Each row has a name. Each question is about the rows just above it.

Columns, left to right: R L Z Y
[123  97 181 145] = likim
[113 122 137 133] = sas
[162  96 158 158] = muda
[122 122 151 130] = duled
[133 129 194 164] = kiv
[110 106 182 138] = gofug
[101 110 156 138] = pabu
[113 141 212 156] = lem
Which column holds [123 113 162 122 133] top down?  R
Which column holds this, read top down? [151 194]  Z
Which column holds this, read top down? [122 133 110]  R
Which column holds [133 158 130 164 138 138] top down?  Y
Which column holds [113 162] top down?  R

Columns, left to right: J W K E N
[178 177 103 157 200] = duled
[ 50 179 152 120 129] = muda
[122 108 172 173 218] = kopi
[181  79 165 206 213] = lem
Which column holds [129 218 213] top down?  N
Which column holds [129 218] top down?  N
[103 152] is in which column, read top down?  K
Which column holds [177 179] top down?  W
Which column holds [120 173] top down?  E
Which column holds this, read top down? [157 120 173]  E
Which column holds [120 173 206] top down?  E

Columns, left to right: U D A P H T M F V
[137 142 201 129 156 139 128 128 142]  kopi
[151 148 166 131 165 141 131 131 141]  Tumat
[146 147 162 133 171 138 135 135 142]  sas
[138 145 171 132 175 136 133 133 144]  gofug
[162 149 153 133 163 141 135 135 139]  pabu
Which column holds [146 138 162] top down?  U
[141 138 136 141] is in which column, read top down?  T

Columns, left to right: Q X S C G B
[172 135 147  82  80  63] = fakav
[136 121  94 124 115  48] = likim
[166 100 137 114  88  53] = pabu
[160 142 104 103  88  58] = lem
[160 142 104 103  88  63] = gofug
[136 114  94 124 115  48] = kebu
[148 107 126  71 124  48] = duled
[154 135 158  71 133  74] = kopi
[100 142 142 114] is in which column, read top down?  X
Which column holds this, read top down? [48 53 58 63]  B
Which column holds this, read top down? [100 142 142 114 107]  X
[ 82 124 114 103 103 124] is in which column, read top down?  C
[136 166] is in which column, read top down?  Q
Which column holds [ 88  88  88 115 124 133] top down?  G
[135 121] is in which column, read top down?  X

Columns, left to right: Koba sutiv lapul ziv der bado tuk
[209 215  70  41  85 114 104] = muda
[118 141 100 134  93  91  93] = sas
[163 157 120 100 128 132 134] = lem
[ 58  77 124 159 110 122 102] = duled
[126 138 118 145 113  99 112] = gofug
Which column holds this, read top down? [100 120]  lapul
Which column holds [128 110 113] top down?  der
[118 163] is in which column, read top down?  Koba

Columns, left to right: Lozu Nolo Tusas Lusiz pala zot
[136 189 131 135 188 136] = gofug
[144 140 138 135 142 144] = likim
[210 140 137 175 144 155] = duled
Which column holds this, read top down? [189 140]  Nolo
[135 135] is in which column, read top down?  Lusiz
Which column holds this, read top down? [188 142]  pala
Which column holds this, read top down? [142 144]  pala
Which column holds [144 155] top down?  zot
[138 137] is in which column, read top down?  Tusas

Columns, left to right: kupu roki Tov mitup
[111 203 163 135] -> kiv
[158 130 161  55] -> muda
[ 97 131  96 200] -> duled
[152 127 157  56] -> lem
[103 126  90 203] -> gofug
[107 206 166 136] -> sas
[144  51  95 120] -> fakav
[153 121 163  53] -> Tumat
Which column holds [130 131 127 126 206] top down?  roki
[ 55 200] is in which column, read top down?  mitup
Which column holds this, read top down? [135  55 200  56 203 136 120]  mitup
Which column holds [163 161] top down?  Tov
[203 136] is in which column, read top down?  mitup
[203 130 131 127 126] is in which column, read top down?  roki

Columns, left to right: buv lili Vizom Nuv vese buf
[164 192 152  67 124  86] : sas
[148 102  96 112  97 103] : pabu
[ 83 116 136  57  59  83] : kiv
[196  89 154 176 152 110] : muda
[177 156 134 137  98 124] : kopi
[132 186 103 155  57 155] : Tumat
Which column holds this, read top down? [152  96 136 154 134]  Vizom
Which column holds this, read top down? [148  83]  buv
Which column holds [ 57 176] top down?  Nuv
[148  83 196] is in which column, read top down?  buv
[154 134] is in which column, read top down?  Vizom
Which column holds this, read top down? [136 154 134 103]  Vizom

Columns, left to right: Gugi Fulal Vesib Bola mul Kire
[124  87 122 185 127 138] : likim
[132 104  47 113 120 118] : Tumat
[127 129 127 126 128 127] : kiv
[122 131 134 135 130 138] : pabu
[132 125 124 124 126 120] : kebu
[162 131 124 138  71 176] : fakav
Which column holds this, read top down? [ 47 127]  Vesib
[122  47] is in which column, read top down?  Vesib
Which column holds [124 132] top down?  Gugi
Which column holds [ 47 127 134 124 124] top down?  Vesib
Which column holds [185 113] top down?  Bola

Columns, left to right: Sud vif pekuf Pizik Lifu vesef Rutin Seral
[ 73 117 147 172 114 156 140 152]  kiv
[ 73  99 117  93 134 154 114 184]  kebu
[ 73 143 105 191 101  71  96  60]  duled
[ 73 121 161 103  79 130 135 114]  gofug
[ 73 138 128  76 117  78 118  88]  likim
[ 93 191 103  76] is in which column, read top down?  Pizik
Which column holds [156 154  71] top down?  vesef
Which column holds this, read top down? [154  71]  vesef
Which column holds this, read top down? [140 114  96]  Rutin
Which column holds this, read top down? [130  78]  vesef

Columns, left to right: seto meso Pagin Gekil vopos
[148 132 138 146 195] : lem
[106 127 121  53 125] : pabu
[119 168 127 183  93] : kebu
[127 109 158  71 147] : sas
Which column holds [ 93 147] top down?  vopos
Which column holds this, read top down? [132 127]  meso

Columns, left to right: mupo niri kezas todo kolit bab nivu Vofi
[132 123 140 124 122 100 163 152] : lem
[132 123 140 124 122 120 128 115] : muda
[132 123 140 124 122 120 128  83] : pabu
[179 140 167 134  85 168  58 154] : kebu
Which column holds [132 132 132] top down?  mupo
Whose row is [132 123 140 124 122 120 128 115]?  muda
Whose row is [179 140 167 134  85 168  58 154]?  kebu
[100 120] is in which column, read top down?  bab
[124 124 124] is in which column, read top down?  todo
[140 167] is in which column, read top down?  kezas
Which column holds this, read top down? [115  83 154]  Vofi

